The rows below come in pairs that one turn or mirror swaps. Which row does each named row swap with?
The rows were stretched afterwards, more along some directions than others.
Sivub: [-15.4  16.1   7.1   7.5  -0.3  -7.5  -3.4 -21.6 -13.1  -1.1   6.0  -3.8
   7.3  -0.8  -1.1  -2.0   2.7 -12.9  -4.0 -18.6 -25.2  -1.8 -12.5]
Nodob: [ 16.7   6.1  -6.1  15.3 -21.5  -4.0  11.5 -19.4  -4.4  -2.7   5.2  -1.0
  12.1  -3.1   9.1  -6.1   4.8  -2.0   5.0 -24.9  -3.5  27.1   8.1]
pesuk: [  8.2  -7.9   9.6   2.0  -3.4  -5.1   2.9 -13.9 -12.9  10.6  -8.8   5.3
  24.5 -14.0  10.9 -10.9   2.2   2.8   8.3   0.7 -15.9   1.4  -7.9]
zogi: [ -4.6   2.4  -1.6   6.8  -0.1  -0.9  -2.0   2.5  10.2  21.0   1.2 -12.9
  15.5  -9.5   7.5   0.6 -13.4  -1.0   4.1  19.4  -1.9   8.3 -10.7]
Borob: [ -3.1  -8.9   4.2   0.9  -7.8  -5.9  22.6  -8.9   8.7   1.9  -8.5 -10.6
   8.0   4.5  -5.5  -2.3   1.8   7.7   5.3  -2.9 -22.2   3.9  19.1]
sib: [  2.5  -1.3   4.1  11.7  -6.9 -15.8  11.7 -14.2 -10.4   4.8  13.0   1.6
   7.7   0.4 -12.4  -6.6   0.7   4.2   3.9  -0.6 -11.6   0.6  -5.6]
pemo: [  2.9  -9.2   0.2  13.5 -11.1   3.0   9.6  12.6  -4.0   3.9  -1.8   1.9
   4.1  19.3 -11.7  10.1 -12.5   9.2  -3.9   0.0  -4.5  -0.5  -0.7]
bobo: [-18.4  -1.3   8.5  -8.0  11.7  -2.5  -8.4  24.9  -0.1  14.1  12.0  -5.1
  -9.3  -3.8  -7.3   0.6  -0.5   1.5  10.3   9.8 -10.8 -14.3  -8.4]
zafon: [ 11.1   4.7   1.8   3.3 -11.4  -6.9   8.2  -9.5  -3.9  21.4  -3.1  -3.6
  24.5 -16.3  17.2  -5.6  -3.9  -3.2  11.8  -2.6  -6.8  19.7  -6.9]
lik: [  7.4   0.5  -5.5  10.4   1.5 -10.1  -6.2  -9.7 -16.6   2.1   0.5   2.6
   2.1  -1.9   0.4 -11.4  -3.1  -4.8   2.1 -18.1  -9.2   8.0 -12.3]
bidom: [  6.3  -4.0  12.1   4.8 -18.6  12.2   7.2  -5.6   9.4  -1.3  -0.6 -11.9
   9.6   8.0  -9.7   7.5  -3.1  -1.0   8.2 -14.5 -12.7   2.9  11.0]
Bavev: [-15.6   2.1  -8.7   4.8   6.3 -16.2  19.0   1.1   3.3  17.9  -2.3  -5.9
  -1.1   5.9 -13.2  12.5  -3.2 -10.7   1.6   5.7 -20.0   9.5  -7.2]
simo: [ -2.7   7.3  -7.6   2.5  -7.3  -8.3   1.4  -4.0  15.0  -4.2   0.9  -6.5
   6.6  -1.7   7.5  -0.6  -1.1  -2.8   3.1  -5.8 -12.2  14.0  14.3]
zap: [-17.4  -2.5  -7.0   9.5   2.8  -2.0  20.6 -27.5   7.1  -1.1  -6.1  -2.1
   2.6   9.9  -6.2   6.9  -6.3  -2.0  -5.1   2.0 -21.6   1.6   9.1]
zoz: [  6.4  16.0 -20.9   2.8   0.1 -16.9   7.8   3.8 -10.2   3.3  -7.7  -7.5
  14.3   3.6   1.0  -6.4  -1.2  -2.9   6.2  -9.0 -24.3  25.3  -5.0]
goro: [  3.2   5.3  10.6   2.5 -13.2  -4.6  20.1 -17.0  -2.8   7.8  19.3 -21.0
  25.6  17.8  -9.7  12.7 -11.2  -1.8  -8.3 -12.4 -17.0   9.2   1.3]
dani: [  2.7   2.1  -8.8  -3.5  -9.7 -14.0   4.1   0.4  -1.2  15.1  -8.2   8.1
  23.0 -13.2  13.9  -8.2  -7.1  -2.5  14.1   7.6 -12.4  16.8  -9.0]
mepo: [  1.5  -1.4  16.8   6.8 -15.2   1.5   9.7 -23.5  -6.4 -14.0   4.0   6.1
  -0.5  15.2  -3.6   9.2  -0.4  -3.9  -6.6 -24.8  -7.8   9.8  12.4]
zav: [  8.3 -18.5  12.4  15.1  -6.4   8.5  18.1   4.5  -7.0   6.3  -1.0   0.4
  18.0   6.9 -17.7   3.8  -5.9  20.6  -4.4   6.0 -15.0   6.5   7.6]
muk: [  0.3  17.1  -9.5  -1.2   1.0 -22.1   0.7   0.6  -7.3   6.3   0.6   0.1
  11.2 -11.9  10.0   0.6   6.6 -14.8   6.3 -10.0 -21.9  31.1  -4.6]
Turu: [ -8.5  -7.2  15.3   2.7   3.5   3.9  -4.6  -4.1   5.4  -4.3  18.1 -11.7
  -3.0  -1.1   7.9  -4.0   4.0  -3.0   6.6  -0.4   4.9 -13.0  -6.0]
tob: [-21.3  -1.1   8.0  -0.9  15.9  -8.5  -6.9   5.2  -4.5   5.7  18.6  -6.9
 -12.4  19.0  -6.2  15.6 -12.0  -9.4  -6.3   8.5  -5.9  -2.0 -16.7]
nadi: [ -4.8   1.2  -4.7  10.7   7.1  -2.1  19.3 -23.3 -14.4  -3.5   3.3  -1.9
   7.2   4.8 -10.4   4.5  -7.6  -6.4 -13.9  -6.4  -3.9   6.5 -18.8]
famup: [-12.0   2.8   4.8  -1.0   4.6  10.7   2.4 -11.5  -6.2  -3.0  18.6  -2.0
 -19.5  14.6  -9.3   8.8  -8.6  -9.1   2.9 -13.6   0.6  -3.1   1.1]
zogat: [  2.7   4.8  13.9  11.2  -1.9 -18.1  -3.3 -16.6 -11.9  18.4  23.9  -5.2
  12.6  -1.4   6.1  -1.9  -0.3 -11.4   1.4 -10.0  -8.9   8.7 -19.3]
luvuz: [ -4.2   2.9  19.7   3.4 -12.5   0.5  18.2 -18.1  -0.2   8.5  21.6 -24.3
  19.6  16.9   4.0  14.4  -6.4  -2.5  -4.2  -7.6  -7.0   7.7  -2.1]
lenap: [  0.8   8.0  20.7  -3.4  -6.9  -2.5  -1.6  -6.2   0.9  17.3  27.1 -21.2
  21.9  12.3   1.6  15.5  -6.3 -10.4   1.8  -7.8 -10.2  12.2 -15.1]
zum: [  7.4  23.1  -7.1   7.8  -6.8 -17.4   7.0  -9.2  -0.9  18.8  -2.8 -11.1
  30.2   0.1  -1.6   4.5 -11.3  -4.5   3.0   4.4 -23.3  29.6 -10.0]
zozig: [ -5.6   6.6  -9.5  10.2  -1.4 -15.5  -6.2 -14.3 -16.9  -7.2  -3.9  13.8
  -3.3  -2.7  12.6 -13.2   0.4  -6.8  -1.9 -14.1 -12.3   2.9  -1.6]
bal: [ -8.2  -2.7  -4.3   2.2  -5.0 -17.3   2.6  -3.0  -6.1  16.3  -3.3  20.0
   1.0   9.2   1.7   9.2 -13.9 -15.1   0.6   4.4 -15.6  11.4  -9.0]
dezer: [  6.2   7.0 -14.8   0.0  -3.9 -18.2   6.2   4.5  -0.3  22.0  10.3  -4.5
  11.5  11.4  -1.0  -0.5  -9.5   2.7   9.5  -4.5 -21.8  28.6   0.8]
Gomid: [-6.0 -4.9  3.0 11.0 -4.8 -3.7 15.7 -5.2  1.7  5.3  8.0 -0.7  1.6  6.3
  0.3 12.7 -3.0  2.7 -2.9  9.2 -1.5 10.1  7.0]
pesir: [  8.0  -9.4  17.1  -9.2  -1.6   0.5   6.2 -10.2 -13.0  -3.1   6.7  -9.4
  15.0  11.2  -4.4  -1.4   2.5   5.4   7.7 -14.6 -25.2  -0.8   6.0]
Suzo: [  2.8   8.8   0.2   0.8   0.6 -14.8  -8.0  -3.1  -1.8  30.3  -2.8   3.3
  28.6  -5.0   3.5  12.7 -10.7 -11.4   9.5   8.2 -21.5  20.8 -20.2]
zezu: [  1.0  -6.6   1.1  13.7  -3.1  -2.3  15.7  -2.4  -7.5  -5.2   7.0  -6.9
   6.5  -4.5 -14.9  -2.9  11.3   7.1   6.2  -5.0  -3.8  -6.5  -5.6]
rasul: [ -4.7   3.7  -2.2  10.2  -2.7 -14.1   6.9 -15.6  -7.2  15.3  -7.7  11.0
  21.2   8.7  -3.1  14.3 -17.3 -12.6  -8.8   7.7 -29.4  28.5 -10.3]
Tigek: [ -0.5  15.6   0.0   1.9  -4.2 -13.0   0.9  -1.6 -13.5  11.2  -1.4   9.8
   3.3   9.7   2.1  14.2 -14.6 -18.6  -5.2  -7.1 -21.7  26.9  -9.1]
geto: [ -0.7   4.7  -6.8   7.2  -7.5 -12.6  16.3 -22.5 -10.7  -3.0  -8.8  15.4
  11.4  10.9  -1.4   7.5 -14.5 -13.6 -12.9  -5.0 -19.2  22.9  -1.3]
patun: [ 15.9 -10.7  -4.2   9.1 -12.7   4.9   7.5   4.9  -0.6   1.9  -2.0  -2.4
  18.4  10.2  -9.8  -2.3  -9.8  10.0   4.2  -6.1 -12.5  14.9   3.9]
gifat: [  3.2   0.1 -14.0  -2.0   3.6 -20.0   7.6  13.5 -10.5  14.4   9.4  -3.3
  14.0  16.0   4.3   3.9 -12.9   4.0  -8.0  -2.3 -10.1  29.7 -10.8]
posu: [ 10.6   3.8  -2.9   3.0  -9.7  -0.9   1.1   6.5  -6.7   1.4  12.2  -5.7
  10.3  24.0  -7.0   8.1 -16.3  -0.5  -3.3  -9.8  -8.3   8.9  -0.5]
gup: [ -3.9  -0.6  12.6   9.7 -16.3  -6.8  11.2 -33.1  -5.4   2.8  15.2 -14.5
  11.9   7.2   5.3  -7.8  -0.3  -8.3  -1.0 -19.8 -14.6  10.0  -5.4]
bam: [ -4.6   0.1  -8.1  11.8  -4.8 -15.0   4.5  -7.4 -21.5  -0.2   9.5  13.1
  -4.9  12.2  -1.5  -9.0  -5.0   1.2 -10.5 -11.9 -12.8   5.7  -8.6]
lapu: [-19.4   1.6  10.8   0.2   5.1  -1.6  -4.7  13.4   3.7   6.5  36.2 -11.6
 -25.1  16.7 -13.9  14.3  -6.3  -9.6   1.6  -2.0   8.9 -12.9  -8.2]
tok: [ 16.3  -5.0 -12.0   8.7 -14.3  -8.3  11.8  18.7  -1.3  11.6   7.0  -0.4
  19.5  23.3 -11.2   8.7 -20.1  12.0  -4.9   2.0  -2.9  20.9   0.5]
gem: [-10.7  -1.3 -10.0   6.8   0.0 -13.2   1.5  -3.2  -8.6  14.2   1.2   9.1
   2.8  22.6   6.4  11.1 -15.8   2.8  -7.9  -3.5 -16.6  15.2   9.0]
Kem: [ -5.3  -6.7  -0.5  16.6  -5.1   0.4 -12.4   0.9 -13.7   6.6  13.7  10.4
  -5.3   3.9  -4.0  -9.0  -4.3  -1.0   4.7  -5.0   1.0  -6.0 -16.8]
Zak: [ -1.6  -0.5  19.0   1.9  -8.8  -6.5   1.2 -15.0 -10.2  -6.7  25.4   4.1
 -10.4  19.2   8.8   6.5  -3.3 -11.1  -5.4 -19.1  -7.3   3.5  11.7]
reg: [  1.9  12.2   0.5  17.6 -13.1  -1.2   5.0 -20.5  -1.3   4.0  -9.5   6.3
  27.8  -1.8   4.7   8.4  -7.7 -10.7  -6.7  -8.4 -23.4  36.9  -5.6]
peva: [ -7.0  -0.4   0.8   6.1  -7.4   0.1  -1.8 -16.9  -4.7  -6.8  -8.4   3.1
 -10.8   2.0  13.7  -2.0  -8.0 -10.1  -7.3 -17.4  -8.2   3.1  16.8]
tubiz: [  6.5   9.2   1.8   3.6  -6.6 -18.9  -2.7  -0.7 -14.5  22.9 -13.1  10.5
  27.4   0.9   4.4   7.2 -13.9  -3.9   3.4  12.1 -32.1  26.2  -8.0]
daku: [-25.2   1.9   7.2   3.2   6.4   4.2 -11.1  -6.6   0.0  -0.8  13.7   1.8
 -17.2  10.4   2.5  11.1  -7.9 -19.1  -9.1  -5.7 -10.6  -0.9   0.9]
tazav: [  4.0  -4.8   3.8  19.8 -14.2  -0.2  -6.0   2.9   3.8  10.2  16.1   9.4
   0.1   3.8   2.8   4.9  -8.3  -1.1   5.9   2.0  16.2  -4.4  -8.5]
Bomu: [-21.3   4.1  -6.7   6.1   4.3   3.2  -0.3   7.6   9.8   1.8  14.1  -1.1
 -18.4  10.3  -6.3  12.8 -11.5  -9.2 -10.4   3.3   3.5  -2.8  -7.3]
voba: [ -9.0   5.1   9.2   8.7  -8.5  -3.5 -10.8   8.4  -7.9  13.7  30.4  -6.6
 -10.0  19.4  -5.5  11.0 -17.3  -7.1   2.4   3.6  14.1  -0.5 -23.6]
Mora: [ 16.0   2.7   4.5   7.2  -1.3  -4.2  -0.1  12.5 -13.6   9.4  -1.9   6.1
  16.9   9.1  -6.5  11.4 -15.2  15.9  -6.9   9.2  -5.7  14.5   4.6]

nadi pairs with gifat
Zak pairs with tazav
bobo pairs with Sivub
mepo pairs with Mora
zav pairs with reg
posu pairs with bal
zum pairs with Borob
famup pairs with gem
luvuz pairs with zafon
gup pairs with zogi
sib pairs with simo
zoz pairs with Bavev
Suzo pairs with pesir
patun pairs with rasul

